Read these off the grid that follows.
1) Read off the entry just right of the smallest entry.
2) Read off the first entry in reading order.
[[112, 127, 145, 116, 141, 131, 123, 131, 138, 118, 136], [126, 122, 115, 115, 127, 126, 127, 123, 108, 137, 129], [127, 128, 139, 114, 123, 108, 116, 115, 128, 145, 124], [115, 123, 104, 122, 110, 118, 110, 124, 128, 120, 113]]
1) 122
2) 112

[[114 109 134 145 135]
 [147 154 126 113 125]
 [105 117 129 131 136]
 [114 108 135 146 135]
 [114 122 128 122 132]
 [147 142 127 124 123]
 [139 125 131 144 126]
 [149 138 128 128 122]
 [134 123 127 119 120]
 [108 115 124 111 126]
 [141 135 124 115 119]
 [106 110 133 142 137]
 [145 143 127 124 124]
 [133 133 134 145 136]
 [ 98 111 131 135 139]]
Indices start at 0.
The entry just left of the centre entry -> 138
The entry in row 2 and column 0? 105
The entry just left of the largest entry is 147
The bottom-right entry? 139
The entry at row 0, column 0? 114
The entry in the top-right corner -> 135
The entry in row 1 and column 1: 154
The entry in the bottom-left corner? 98
The entry in row 0 and column 1 -> 109
The entry directly below 117 -> 108
The entry just right of 143? 127
The entry directly above the centre entry? 131
The entry directly below the largest entry? 117
The entry just right of the smallest entry: 111
The entry in row 0 and column 2: 134
The entry just right of the largest entry is 126
The entry directly above 138 is 125
The entry directly above the smallest entry is 133
The entry at row 2, column 2? 129
The entry just right of the centre entry? 128
The entry just left of 146? 135
The entry directly below the centre entry? 127

110,146,132,141,109,134,108,100,130,112
Which number is the entry just right of the smallest entry?
Answer: 130
The entry just right of 110 -> 146

Questions about the grid below.
1) Report the second entry in reading order.
2) Report the entry just right of the largest entry.
3) Report the entry just left of the largest entry.
((121, 130, 130, 132, 130, 124, 125, 128, 122, 126, 127, 128, 130, 123, 127, 125), (128, 123, 129, 125, 135, 128, 132, 129, 129, 127, 128, 127, 133, 131, 126, 126), (131, 128, 131, 133, 130, 136, 132, 127, 126, 121, 127, 125, 130, 125, 125, 124), (126, 126, 128, 133, 127, 129, 118, 109, 122, 138, 132, 120, 131, 131, 128, 113), (127, 126, 116, 138, 129, 127, 137, 118, 127, 124, 132, 135, 138, 134, 120, 124), (124, 127, 131, 131, 129, 127, 121, 118, 123, 130, 126, 124, 131, 128, 128, 119), (121, 132, 126, 134, 128, 125, 125, 125, 120, 134, 137, 124, 130, 122, 127, 122), (128, 126, 123, 131, 131, 128, 133, 123, 127, 126, 129, 130, 133, 133, 124, 126), (123, 122, 127, 129, 134, 133, 143, 130, 133, 123, 128, 132, 145, 134, 118, 120), (132, 119, 136, 125, 131, 126, 120, 135, 103, 127, 126, 125, 129, 124, 130, 126))
1) 130
2) 134
3) 132

data = [127 125 120 100]
The third entry from the right: 125
The first entry from the left is 127
The third entry from the left: 120

[114 131 100 135 145 125]
The first entry from the left?
Answer: 114
The entry just left of 100 is 131
The second entry from the right is 145

Questions about the grid below. Indices start at 0.
1) What is the entry in row 2 and column 1?
2) What is the entry just left of 141?
3) What is the entry in row 0 and column 0?
4) What is the entry at row 0, column 1?
5) What is the entry just left of 133?
[[128 111 137 110 117 122 116 123 138]
 [129 118 109 125 117 149 144 148 120]
 [107 112 113 133 148 138 109 108 142]
 [137 123 128 128 141 148 126 147 134]
 [107 110 113 147 136 149 142 121 116]]
1) 112
2) 128
3) 128
4) 111
5) 113

[[138 131 110 110]
 [133 116 145 139]
 [130 141 107 121]
 [140 122 135 124]
 [139 121 137 127]
 [134 135 105 116]
 [113 106 150 149]
 [137 118 142 134]
 [139 120 138 127]
 [136 133 106 113]
 [139 129 116 111]
 [138 119 141 132]
 [140 129 116 111]
 [135 133 106 114]
 [127 114 147 144]]
The top entry of the column that holds the largest entry is 110
The entry directly below the largest entry -> 142
Report the entry just right of 150.
149
Report the entry in the bottom-right corner.
144
The entry in the top-right corner is 110
The bottom-left entry: 127
Report the entry directly above 122.
141
The bottom entry of the column that holds the smallest entry -> 147
The entry in the top-left corner: 138
The entry directly below 119 -> 129
Report the entry directly below 145.
107
Report the third-last entry, reading row by row.
114
The entry just right of the smallest entry: 116
The entry just left of the largest entry is 106
Report the smallest entry in the first column.
113
The fifth-last entry, reading row by row -> 114
The second entry in reading order -> 131
The 5th entry, reading row by row -> 133
The maximum -> 150
Report the entry directly above the largest entry.
105
The 2nd entry on the diagonal from the top-right corner: 145

Read these off the array that follows.
1) Read off the minimum.
2) Read off the last entry, reading row by row.
3) Read off the entry directly below 125.
4) Read off the entry just left of 134.
5) Read off the second largest entry.
6) Read off the entry just right of 113.
7) Read off the entry just right of 144.
8) Read off the 3rd entry on the diagonal from the top-right corner.
[[139 152 130 116 135 117 134]
 [125 144 120 145 113 131 142]
 [112 105 131 129 140 136 129]]
1) 105
2) 129
3) 112
4) 117
5) 145
6) 131
7) 120
8) 140
